In the data rows, zero lies at 4.5, halfway between 4 and 5.
Each row below has a hidden score, from 0 to 20, with 10 about the middle. What is it? The score is a weighted sum of the row's numbers plus the product of two more (or one squared), each taken from its middle value.
[3 5 6 5 5 4 6 3 5 4 5 3 6 5 5 6]: 9
[3 3 5 7 4 6 2 5 4 3 4 5 4 6 4 5]: 9
[4 5 6 5 4 5 6 5 6 6 6 3 6 4 3 3]: 7
[5 4 6 5 5 5 5 4 5 5 5 6 6 6 5 4]: 11
[5 3 3 5 4 4 5 4 3 5 5 4 5 5 4 6]: 10
[4 7 2 2 3 3 5 6 4 5 3 2 4 3 4 3]: 10
[4 4 5 5 3 3 5 3 4 4 4 4 5 5 3 6]: 10
[4 7 2 3 2 3 5 7 6 6 2 2 1 3 3 2]: 5
[5 3 5 5 3 5 4 5 4 5 4 4 5 5 4 5]: 12
[5 7 5 3 5 3 5 5 6 6 5 5 4 4 6 3]: 10
[5 3 3 4 4 4 3 5 4 4 4 4 5 6 4 6]: 13
[3 5 8 4 5 8 6 7 6 6 6 3 6 4 2 2]: 11
[5 6 2 3 2 2 5 6 5 7 3 3 3 3 4 3]: 8
[8 5 6 5 5 5 4 2 8 8 4 9 6 7 9 4]: 15
[4 4 4 5 4 7 2 7 5 5 6 4 4 5 4 3]: 13
[4 3 3 6 4 7 0 8 4 3 6 6 3 7 5 3]: 18
[3 3 6 8 3 6 3 4 3 2 1 6 3 5 4 7]: 10
[4 5 5 4 7 4 6 4 1 5 7 5 5 2 6 6]: 14
[5 9 3 4 0 6 4 2 8 2 8 4 2 6 5 1]: 3
[6 6 3 3 2 3 5 6 5 5 3 3 3 2 3 3]: 6
[6 6 6 3 6 3 5 4 3 3 7 2 7 4 5 4]: 11
[7 9 6 3 7 3 6 4 9 7 4 6 4 3 8 0]: 7
[7 5 6 3 6 3 7 5 3 4 7 2 6 4 4 5]: 8
[8 4 1 4 4 3 3 4 4 7 4 7 4 8 5 4]: 12
[3 2 6 6 4 6 3 6 5 3 4 5 4 5 4 6]: 11
[3 5 1 5 9 7 5 2 4 5 5 5 4 5 4 4]: 9
[6 3 4 4 4 4 6 5 5 5 4 4 6 5 3 5]: 9
[6 6 6 6 7 4 5 2 6 5 5 7 5 5 8 4]: 7
[2 5 6 3 8 5 6 2 4 4 6 3 7 4 4 4]: 11
[2 2 4 7 5 8 0 7 4 3 5 5 2 8 4 5]: 12
[6 5 4 3 6 4 6 4 2 6 6 4 5 3 5 5]: 11
[5 6 1 3 1 3 2 7 5 6 2 3 1 3 3 2]: 9
[7 5 6 3 6 3 6 4 3 4 7 3 7 3 5 4]: 10
[4 3 4 4 4 4 6 5 4 5 4 3 5 5 4 6]: 10
[6 3 5 4 6 4 5 4 4 4 5 6 6 5 5 4]: 11
[6 4 5 5 4 4 5 4 4 4 5 5 6 6 5 6]: 11
[4 3 5 6 2 4 5 5 4 4 2 6 4 5 4 7]: 10
[6 8 3 3 4 3 4 6 8 6 3 5 3 4 6 1]: 10
[8 5 5 4 4 4 3 3 5 6 5 7 5 6 7 4]: 14
[5 4 5 3 6 4 5 4 3 4 7 3 7 5 4 3]: 12
[4 7 2 3 3 4 4 6 6 6 4 2 1 3 4 3]: 5
[3 2 7 7 3 6 4 7 2 4 7 0 8 0 6 8]: 16
[4 4 4 4 5 7 2 7 4 4 7 4 3 6 3 1]: 14
[6 5 6 3 5 4 6 4 3 3 6 3 7 4 4 4]: 10
[4 4 6 4 2 4 4 4 5 6 4 4 6 5 4 6]: 14
[4 6 3 3 3 4 5 6 5 5 4 3 2 4 4 2]: 8
[4 4 4 5 3 4 5 6 4 5 5 4 5 5 4 6]: 11
[7 4 0 2 1 3 4 6 5 7 4 4 1 6 3 4]: 10
[6 5 6 6 6 3 5 2 7 5 4 7 6 5 7 5]: 8
[6 7 3 1 5 3 7 7 5 5 5 0 4 1 5 1]: 10
[8 5 4 1 5 3 6 5 2 5 7 3 6 3 4 4]: 12
[8 6 7 6 6 5 4 2 7 6 5 8 5 6 8 4]: 9
[3 3 4 5 4 4 4 5 5 5 4 4 4 5 4 6]: 10
[5 6 4 4 4 3 5 6 5 5 3 5 3 4 5 3]: 8
[5 4 5 6 4 5 3 5 5 4 4 4 4 5 5 5]: 9
[7 6 7 5 7 4 4 1 7 6 4 8 6 6 8 3]: 10
[4 4 3 4 4 3 4 4 5 5 4 3 5 5 3 4]: 8
[3 4 5 4 4 5 5 5 5 5 4 4 5 5 3 5]: 10
[4 5 5 4 3 4 5 4 5 5 3 3 5 5 4 6]: 11
[4 5 5 5 5 5 5 2 5 6 4 5 7 6 6 6]: 13
[5 4 5 5 4 4 5 5 4 4 5 4 7 5 3 5]: 10
[4 3 6 8 4 3 4 4 3 3 2 7 4 5 5 6]: 8
[2 4 6 5 4 4 6 4 4 5 4 4 7 5 5 5]: 12
[4 6 2 4 3 4 4 6 5 6 3 3 3 4 3 3]: 7
[4 3 5 6 5 4 4 4 3 2 2 6 5 6 4 7]: 11
[5 3 4 5 3 3 4 4 6 6 4 5 5 5 3 6]: 10
[4 4 4 5 3 4 4 5 5 5 3 4 4 5 3 5]: 8
[9 4 3 0 0 8 9 6 9 0 4 8 6 5 7 9]: 16
[3 5 6 4 6 4 5 4 4 5 6 3 7 5 4 4]: 11
[5 3 5 3 5 4 5 3 3 4 6 4 7 5 4 5]: 13
[3 3 4 6 3 8 1 7 6 5 6 5 3 6 4 3]: 14
[1 2 7 9 5 6 2 8 3 2 3 7 1 7 4 5]: 9
[5 3 4 5 4 4 5 4 3 4 5 4 5 6 3 6]: 9
[3 7 3 4 3 4 5 6 6 5 4 3 3 3 4 3]: 6
[4 3 4 5 3 5 4 5 6 5 4 4 5 6 4 5]: 11
[6 4 0 5 9 7 6 4 1 6 7 5 3 1 4 3]: 6
[6 4 4 4 4 5 5 4 4 4 4 3 5 4 4 5]: 9
[5 4 5 4 4 4 5 4 4 4 4 5 6 5 3 7]: 14
[3 7 3 4 3 3 4 6 6 6 3 2 2 2 3 2]: 4
[1 2 5 8 4 7 0 6 3 2 4 6 2 7 6 4]: 15
[6 5 7 4 6 5 5 3 7 6 5 7 5 6 7 5]: 12
[4 5 5 4 5 4 5 4 4 5 4 5 5 4 4 5]: 11
[3 3 5 9 3 5 4 5 2 1 1 7 3 5 5 7]: 8
[4 4 4 5 4 7 1 7 5 5 7 5 2 6 4 2]: 13
[4 3 4 5 4 5 3 5 5 5 6 4 4 5 4 4]: 10
[3 3 4 7 4 8 1 7 6 4 6 5 3 7 4 3]: 12
[8 7 6 4 8 4 5 1 7 6 5 7 6 5 9 4]: 10
[4 5 3 4 4 3 4 5 4 6 5 3 4 5 3 4]: 8
[5 6 5 5 5 4 5 4 7 5 4 6 4 5 6 3]: 7
[4 4 5 5 3 4 5 4 4 5 4 4 5 4 4 6]: 11
[4 8 3 3 3 3 6 6 6 6 3 3 3 3 4 2]: 6
